128 stands for zero in the data rows.
Some points:
[112 121 120 132 117  97  80 116 136  97 123 108  91 123  96 128 136 103
 130 167 132 143 104 144 138 162 134 103  92 113 153  68]
[144 155 127  98  83 120 120 127  99 179 157 117 156 114 143 116 131  94
 102 146 117 141 109 136 141 103 112 144 125 113 152 102]
[146 109 146 123 110 156 144 150  89 150  93 166  94 150  97 129 125 159
 154 137  97 167 133 179 114 151 149 126 144 122 139  81]
[125 157 158 157  54  88  97 153 141 113 122  87 110 119 119 131  82  84
 119 133 154 117 118 138 186 183 139  95 148 155 118  83]
[ 90  98 138 101 120 127 152 153 126 117 179 108 118 125 105  89  94 120
 114  90 112 141 101 110 112 114 119 150 118 181 140 135]
[102 109 132 147 142 129 116 176 189  99 141 101 148  64  86 155  98 173
  74 173 161 126 129 124 139  85 183 131 138 112 101 158]
[ 91 173  96 150 166 134  85 162 122 184 155 100 109 138 148  97 101 129
 136  92  77  96 135 129 133 115  87  91 134 168 135 148]
[119  84 173  94 137 146 161 128 156  89 178 139 105 111 126 108 118 116
  90 106 102 138 105 121 134 192  96 157 144 157 170 148]
[ 77  40 102  14 193 215 122 164 138 150  93 149 183 110 142 165 216 141
 255 187 110 120  79 129 103  63  60 143  99  51 119 119]
[114 174 160 112 107 108  92  87  94 130  99 135  84  85 101 120 172 148
 151 151 119 106 111  69 136 128 219 139  90 129 169 147]
[157  69 189 124 152 111 222 144 110 128 109 120  97  87 153 139 109 133
  75 128 115 147  87  74 105 196  84 181 165 107 145 137]
[143 127 166 119 122 103 139 141 149  98 176 148 110 143 189 153 134 165
 132  96 110 134 136 122 142 130 153  94 130  82  93  98]
[117 125 103 132 128  69 141 113 109 142  79 132 158 114 142 144 165  85
 108 172 112 102 124 147 152 137 101 185 163 159 129 114]
[185 154 144 132 137 134 139 131 149  98 166 135 129 185  95 135 172 165
  90 179 132 122 113 111 194  97 178  74 128 131 113  93]
[119 127  96 130 146 132 124 137 116 128 140 110 126 140 122 162 156 168
  81 126 218 151 173 150  63  99 131 123 138 128 202 143]
[121 135 126 123 117 165 132 156 132 121 115 152 121 123 133 103 165 141
 172  91 112 141 175 171 106 175 139 131 133 143 118  99]
[120 135 133 128 111 145 130 154 113 150 109 139 124 142 125 109 161 145
 169 110 111 168 148 151 108 153 134 146 141 147 113 108]
[113 135 143  83 150 133  78 104 122  91 150  82 138  84  94 153  95 134
 109 137 121 116  68 155 138 136 145 129 162  73  92 150]
[102 123  99 164  77 166 125 148  29 112 102 108  54 105  94 124 219  60
 129  53 113 158 139  66 104  89 130  51 162  69 129  43]
[161 153 130 148 127 143 149 158 151 117 136 167 153 121 126 129 158 135
  86 138 126  69 153 168 174  90 145 106 120 128 118 138]
[168 159 238 134  73 155 114 134 199 136 239 187 113 115 163 185 106 158
 118  79 130 183 118 115  63  53  44  65  68 116  41  76]
[112 144 114 144 116  76 161 141 114 104 165 112 153 123 175 166 161 149
 147 114 121 138 109 121 152 132 147 144 129 123 123  86]
[114 118 134 151 120 134 122  98  83 130 143  99 140  83 128 180  76 150
 138 141 102 131 119 148 130 120 131 142 120 101 132 176]
[137 138 103 107 169 128 129  46 149  81 133  89 139  45  82 107  93 113
  89 117 120 163  97 154 137 123  80 141  92  71 100 121]
[173 116 142 189 117 162 129 116 134 111 138 138 171 166  94  89 147 156
 105 145 143  93 110 139 164  72 137 127 136 135 114 137]
[135  35  89  92 139 108 130  98 135 126 157 156  77 138  61 187 112 114
 121  81  99  74 153  44 149 164 119 134 168 176 163 149]
[ 65 158 132 165 182  96 199 117 172 107 172 144 114 217 104 154 141 182
 119 227 157 127 217  76 124 135 112 100 129 153 104 162]
[150 144  99 180 148 134 170 104 157  85 150 141  89 102 137  91 180 138
 111 134  98 129 127 128 161  99 171 179 118  94 125 110]
[108 106  83 155 117 103 137 134 107 141  89 165 122 129 117 122 117 107
 140 132 134 105 128 162 128 145 157 185 141 142 101 145]
[120  79 186  53 113  99 152 111  80  73 178  60  90 112 117  75 126 127
 122  80 101 149 143 188  81 124 143  79 126 255  91 165]
[170 105 166 163 133  96 111 114 171 151  96 162 152  87 102  88 137 112
  99  97 113 145 139 116  89 101  63 157 132 102 111 121]
[214 152  96 150 196 138 106 152 158 119 117  94 141 126  91 156 112 140
 125 161  90 139 143 124 141  99 151 107 124 145 114 159]
[101 140 102 171 106 110 109 135  81 120 153 118 150 143 121 159 155 183
 152 101 126 122 115 111 157 149 152 135  93 155 130 124]
[133 129 100 114 120 126 108 110  89 179 134 116  59 120 128 104 123 166
 151 105 126 114 140  94 177 120 211 156 122 105 101 143]
[104 132  98 153 122 120 142 119  85 118 164 134 130 178 161 131 138 172
 122 107 118 135 105 135 183 154 138 139 137 100  85 112]
[186 174  69 151 118 142 170 119 136 130 140 163  88 129 105  99 117 107
 150 154  95 206 102 132  96  90 136 155 121 133 128 104]
[130  75 180 114 171 135 150 106  94  68 114 136 122 119 155 128 103 142
  79 104 105 139  85  57 106 190  64 188 161 167 114 127]
[170 142 100 117  88 103 129 135 131 118 140 126 144 109 177 120 120 124
 136 102 112 100 162 130 130 130 130 113 128 102 136 119]
[178 101 134 155 112  99 112  95 123 145  84 169 136 109 126 120 140 122
 120 106 117  87 158 151 111 103  83 116 139 125 141 144]
[ 96 146 114 105 189 101 181  93 126 171 146 122 154 111 164  93 120 146
 160 152 144 161 228 113 111 134 109 112 121 144 151 153]
[132 183 160 105 114 144  66  77 114 148 116 144  51  76 101  82 151 148
 158 117 125 113 136  58 139 117 190 134  87 108 128 162]
[104 106 105 165 133  79  84  59 135 113 100 168 103 115 134 144 141 133
 159  94 180 201  98 179 136 141 118 124 102  77 126 146]
[107 175 157  91 139 146 109  96 125 148 132  84 127 159 112 185 113 137
 150 112 130 138  87 117 125 136 203 112  64 136  89 167]
[148  70  86 141 106 222 149  61 148 182 145  90 112 172 184 160 148 119
 111 214 131 137 175 101  68 171 138  89  99 138 125 137]
[131 150  94 152  98 105 158 138 138  99 156 139 173 125 150 182 136 155
 145 115 126 150  89 119 129 162 134 128 118 155 102  67]
[111 113 194 138  80 119 109 161 169 131  77  86 118 167 146 123 103 122
 204 106 154 201 161 177 216 152 116 121 173 141 137  99]
[138 113 125 149 120 154  86  90  92 123 154 113 229 140 136 130 111 114
 114 127 129 151 136 127  52 148 168 104 175  74 169 152]
[148  78  87  97  60 159 105 107 160 142 139 118 129 146 130 131 119 132
 124 150  76 113 157 115 145 129 133 168  36 110 109 142]
[165  75 142 138  97  92  86 118 123 147 158 115 133 160 122 155 122  65
 127 137 135 122 136 138 157 128 141 113  98 134 144 133]
[188 148  96  75 209  93 108 145 134 120 105  97 150 174 113 126 138 122
 163 111 103 118 116 146  98 144 133 127  87 118 148 149]
[125 165 159 121 134 139 178  34 131 160 118 103 190 112 171 109  76 118
 168 133 106 157 153 106 153 154 144 123 122 109 115 178]
[148 107  82 140 129 110 128 109 122 135  92 138 143 109 122  90 154 120
 141  99 151  93 150 121 152 155 141 150 135 125 135 137]
[180  96 131 105 106 122  80 136 146 134 110 101 121 163 194 145 167 132
 120 138 153 132 132 126  93 152 179 158 120 117 105 150]
[131 126 154 168 159 131 201 109 168  94  96 131  81 160 161 190 130 127
 103 141 190 167 162 169 138  86  65 121 102 173  97 160]
[127 125 169 132 108 135 129 145  90 167 126 110 127 159 131 105 161 138
 171 109 124 172 130 138 129  96 130 170 153 142 137 106]
[136 102 120 106 157  65 141 133 199 117 117  93 180 146 114 188 111 112
 104  91 102 128  95 163  80 128  90 105 108  77  50 123]
[104 168 124 169 139 142 137 153 178 136  97 144 138 125 184 140  99 135
 112 104 107  75  74  65 121 132  89 163 154  87 215 127]
[ 98 119 133  88  94  56 198 145  66 154 120 110 106 170 116  87  97 129
  87 105 143  82 122 106 100 133 102  63 106 127  87 170]
[117 129 142 141 141 147 165  60 132 187 104 130 187 110 122 132  72 144
 133 151 123 199 166  87 131 158 156 110 122 159 145 150]
[  2 129  56 103  55 168 146  95 206  64  65  86 169 106  69 156  70 107
 147 143  82 169 184 133 149  38 115  88 225  82 157 178]
[ 69 157 120 154 157 151 128 153 129 104 140 175 133 144 120  88  74 112
 133 110 111  98  94 120 110 146 112 122 111 132 166 143]
[143 128 127 143 136 194  97 194 106 164 115 158 175 134 114 182 167  75
  78  83 169 165 103 128 186 135 155 108 130 105 105 205]
[152 126  68  86 145  70  80  38 150 163 143 207 108 160 126 122 170  78
 151 125 171 109 105 173  99  99 159 164 125 145 172 182]
[ 73 145 107  48 120 156 118 141 141  73  97 144  84 210 154  90  94 134
 135  35  99 141  91  94 146  54 123 127 121 171 205  84]
[104 131 121 116 128 165 150 112 133 143 152 119 161 105 127 117 124 123
 129 109 181 117 129 152 130 138 140 132 122 114 124 177]
[129 141 116 195 133 145 142 176 138 116 165 171 144 134 110 114 129 113
 119 150 136 101 137 136 128  68 158 147 132 136  76 142]
[131 110  97  92 133 126 114 178 110 111 184 144 120  88 165 125 132 153
 127 176 247 153 158  96 125 107 105  94 180 147 177 153]
[ 99 126 146 113  94  84 128 120 130 175 116 183 135 139  82 161 123 143
 126 148 117  76 128  82 126 121 125 103 142 124  69 117]
[ 92 124 151 118  94 125 107 162 149 139 127 165 132 112 137 126 119 110
 100 136 109 106 146 147  92 137 168 149 119 120 118 114]
[ 99 122  97 107 124 141  78 111 117 124 169  96 115  60 135 161 103 200
  98 156 160 123 146 148 137 136  82 119 165 131 130 137]
[117 171 123 169 140 186 121 127 203 215 170 131  95 136 133 141 121 118
 124 160  82  91  69 135 141 140 100 123 203 108 216 125]
[126  98 166 149 102 122 112 119 122 142 121 139 185 108 110 101 122 150
 133 130 115 122 101 137 156 111 133 116 106 150 150 106]
[141 162 136 118 145 135  76 158 101  98 141 120 128 120 166 166 114  82
 136 134 109 137  93 128 155 142 136 129 142  66  90 206]
[141 149 117 112  97 135 142 156 116 148 117 122 133 125 115 119 181 137
 173 106 113 158 148 141 117 152 119 129 128 159 143 100]
[137 143 164 110  96 133 166 163 102 158 127 107 136 142 120 107 165 135
 169 120 123 157 139 162 130 120 124 157 133 125 155 112]
[105 102  86  95 117 120  86 162 109 100 145 120 101  84 111 144 100 243
  88 166 213 157 107 136 106 131  98  98 180 114 148 149]
[126 171 101 159 192 165 141 144 164 110  93 122 119 134 145  84  91 119
 100 128 161  59 100 107 126  68 139 120 127 182 107  88]
[164 134 119 114 113 145  75 162 121 108 142 104 158 150 180  72 103  98
 106 150 110 154 106 202  89 140 173 136 178 116 141  96]
[108 156 139 107 143 117 144  96  51 113  62 111 123 130 187 102  76 147
  98  99 148  57  90 131  96 123  84 120 108 165 111 102]
[132  85 149 137  74 126 116 155 173 160  98 176 142  61 185  52 127 153
 171 166  91 130  73  95 147 137 142  75 122 166 125 142]
[ 87  85 156 219 163  87 104 154 168 181 188  66  92 114 128  96 194  84
 176 146 139 123  55 163 119 191 125  83 154 142 140 105]
[ 97 138 140 145 195  95 132 165 101 193  99 130 101 127 145  95  54 134
 125 129 114  66 140 174 112 103 152  87 105  90 171  85]
Along one direction, these points spread out more than along any other. Take the direction at right angles to it along which they spread out most. Go by this last direction. How far along it is each point below, from 0 to 99? 50 is the average, and the first point above lies past it. One standard deviation of the points above along it is 16.
[157 155 127 129 125  98 129 126 147 114 109 187 153  97 110 110 151  95
  98 140 109 148 122 115 108 163  55 125 126 110 109 112] 42
[195 157  99 137 122 141 153 173 141 114 156 151 159 119  98 111 122 120
 113 166 136 110 135 126 167  90 148 137 122 144 120 110] 63
[153 105 129 175 119 171  98 152 142  26  50 114 115 128 126 100 147 109
 120 210 122 125 167 120 192  61  65 162 101 114 129 156] 65
[133 142 166 119 109 150 137 141  85 105 132 170 113 142 135 115 150 127
 194 146  97 134 157 186 127 164 118 120 132 131 148 121] 49
[136 114 144 132 216 183 137 166  78 146  82 163 138 102 182 193  85  61
  98  90 167 133 150 122 155 113 165  80 113 187 171 130] 45
[127 175 156 129 129 106  95  93 122  95 145  99 119 196 115 183 125 105
  73 102 131 128 210 112  99 109 131 230 112 100 143  93] 48
[154  90 125 120 147  87 136 108 119 151  91 172 166 142 118 106 130  68
 114 157 133 109 137 143 126  99  85 146 194 139  88 113] 47
[ 95 142 114 130 125 115 156 105 120  95 151 129 153 116 155 164 178 141
 126 112 132 108 118 129 149 159 188 118 131 146 110  72] 50
[173 181 216  88 105 162 152 115 127 126 112 123  83 180   0 194  99 133
 255  72 204  34 211  68  90 187  95 192 164  86 106 104] 44
[192 122 113 134 180 131 208 168 142  71 125  50  90 155  99 134 133 104
 114 137 113  96  82 156  71 118 110 137  84 176 151 219] 33
[108 141  79 122 129 112  91 131 116 157  87 139 130 112 120 108 148 101
 110 148 122 119 139 110 136 157 121 191 147 170  76 129] 56
[ 96 108 110 147 174 110 112 134  95 148 106  81 129 163 169  81  60  84
 120 160 195  93 122  94 101 158 116 112  24  93 144  52] 41
[106 154 163  90 113 158 126 145 126 169 105 139 133 151  87  96 200 152
 100 112 113 158 153 173 144 184 109 129 112 134 149 104] 49
